In the rows, zero is written as 128.
Rotation paths and how fast each direction turns (degrees per step):
Each turn is a multiple of 5 degrees from 10 to 175, or 0.
Each row of a path follows its step; steps can be skipped.
Rotation 1:
step 0: 161	149	155	159	160	156	112	109	90	158	109	125	94	135	140	157	158	114	117	159	108	145	144	173	151	181	126	99	132	133	130	145	110	154
step 1: 136	104	154	107	127	119	110	133	161	144	133	136	152	137	98	168	89	129	141	138	98	92	130	156	103	131	144	178	127	87	112	144	174	179
step 2: 168	151	160	118	169	118	89	122	158	105	112	91	158	142	142	169	102	125	99	124	170	159	103	100	150	155	110	104	138	130	129	128	93	118
step 3: 132	104	153	137	141	106	129	147	105	123	216	92	139	113	136	131	119	162	135	173	117	82	136	116	136	127	115	165	126	153	156	122	141	138
step 4: 118	117	95	151	102	136	76	69	120	82	103	117	130	87	134	128	103	160	103	114	129	126	107	110	165	147	106	132	103	136	81	114	123	137
step 5: 153	167	109	130	112	130	111	112	89	166	159	142	149	105	117	114	103	122	114	143	129	90	100	166	127	97	110	91	126	115	195	131	136	108
step 6: 127	135	146	135	119	127	140	111	123	100	87	142	128	135	127	139	134	138	85	119	143	101	157	153	120	129	115	177	120	84	107	50	146	91
step 7: 110	94	136	92	186	130	142	102	104	127	106	122	118	147	127	120	131	124	97	115	139	104	137	174	131	111	80	72	161	149	155	152	131	147
step 8: 66	130	91	117	134	105	129	173	139	120	101	132	153	155	107	137	120	148	152	151	151	87	104	100	135	103	118	174	150	92	128	104	121	136
step 9: 115	137	110	192	178	152	164	126	118	151	122	110	101	147	151	124	108	129	127	124	190	159	121	126	170	126	108	99	114	170	117	129	126	116
step 10: 109	141	128	114	134	161	125	159	90	123	162	176	111	146	88	102	133	158	151	142	115	96	134	127	155	92	168	144	85	122	113	134	168	160
step 11: 119	152	145	151	115	186	90	131	131	114	54	141	131	113	129	185	150	118	148	95	169	145	121	139	120	142	137	103	90	144	136	134	130	130
Speeds:
139	129	128	140	125	136	131	134	135	121	113	118	123	123	131	131	129	110	119	123	125	133	131	124	141	127	116	110	124	137	134	117	117	144 -> 160
123	113	114	120	136	120	122	123	129	119	135	137	129	130	124	120	129	122	110	114	124	131	123	134	131	131	134	126	116	127	121	135	142	150 -> 120
128	119	121	138	129	141	124	131	127	123	141	130	137	112	127	134	139	122	121	110	117	115	131	123	126	127	127	118	137	120	123	128	127	106 -> 45
124	142	125	144	111	129	118	117	125	134	135	140	128	138	114	124	132	130	133	126	119	126	128	141	129	132	131	119	108	140	125	120	124	123 -> 65
135	128	125	148	123	114	133	136	116	125	127	139	117	123	119	120	128	132	128	129	131	124	112	111	128	137	114	132	139	137	121	139	132	130 -> 70
118	124	135	135	140	148	133	131	133	138	127	138	137	150	131	120	127	115	135	129	124	122	126	122	137	144	121	134	126	118	123	138	122	132 -> 40
Rotation 2:
step 0: 110	131	120	132	131	123	148	145	104	135	133	133	119	148	169	99	156	90	108	143	94	127	133	114	102	99	93	105	98	103	111	124	174	82
step 1: 133	142	112	127	123	111	144	138	122	136	102	131	173	96	165	130	162	110	94	114	137	123	159	143	117	159	157	80	105	110	151	126	121	80
step 2: 114	153	87	109	149	133	141	64	146	118	101	58	136	122	145	122	139	143	125	107	160	136	133	130	113	115	141	119	115	117	106	123	106	99
step 3: 129	119	86	119	167	118	155	110	134	145	101	144	132	84	91	120	113	131	159	135	117	160	113	86	105	96	145	118	159	119	122	126	91	100
step 4: 100	132	104	105	147	110	115	122	116	150	84	169	135	144	145	93	106	99	145	104	131	136	90	128	122	110	97	117	153	119	118	191	131	135
step 5: 116	130	128	127	145	63	108	126	138	176	113	135	173	154	146	138	130	130	77	118	95	150	96	114	154	127	149	134	122	129	138	140	120	154
step 6: 112	139	78	118	82	96	98	99	178	137	152	102	140	137	119	152	105	151	126	118	134	141	116	123	140	150	144	114	141	110	150	138	175	145
step 7: 102	76	105	140	138	111	116	137	118	117	114	84	110	129	103	150	97	151	147	148	102	114	157	85	142	94	130	120	129	90	150	131	156	149
step 8: 107	85	131	132	146	146	116	159	130	108	122	132	173	100	139	134	89	83	164	97	118	118	151	111	132	159	110	94	122	120	108	126	152	165
step 9: 147	140	137	141	178	141	112	131	113	85	128	96	175	172	123	140	113	128	125	97	89	107	136	165	153	153	144	119	141	143	119	148	112	146
step 10: 155	171	147	143	142	147	151	110	166	115	150	113	126	147	107	134	91	130	147	97	101	165	140	100	134	154	122	158	137	158	170	117	129	136
step 11: 151	134	86	126	155	165	130	138	126	152	155	151	98	159	101	119	125	123	150	151	119	139	186	133	142	122	113	176	131	131	142	155	162	133
Speeds:
135	120	131	126	137	140	120	134	130	120	128	149	129	132	117	112	126	135	123	120	128	120	119	117	125	117	125	111	113	117	119	129	129	134 -> 85
112	146	127	133	135	130	126	129	140	131	125	137	133	131	130	130	126	137	136	131	126	128	130	146	127	123	131	131	110	116	148	112	129	130 -> 80
120	123	141	129	142	124	130	134	120	125	127	113	120	138	136	132	132	134	123	134	109	132	118	112	121	118	138	141	116	128	126	124	122	124 -> 155
131	121	129	130	135	147	133	118	123	133	132	128	138	132	135	120	139	127	122	147	143	136	121	127	123	133	118	125	124	131	140	128	125	103 -> 25
126	128	114	117	127	133	122	137	124	122	140	138	132	127	120	135	130	126	134	138	117	131	118	139	112	141	151	130	130	127	119	134	137	118 -> 135
130	122	134	124	119	131	115	130	133	131	130	124	135	144	132	124	127	123	131	123	135	146	133	135	146	129	143	126	125	119	111	118	111	121 -> 100
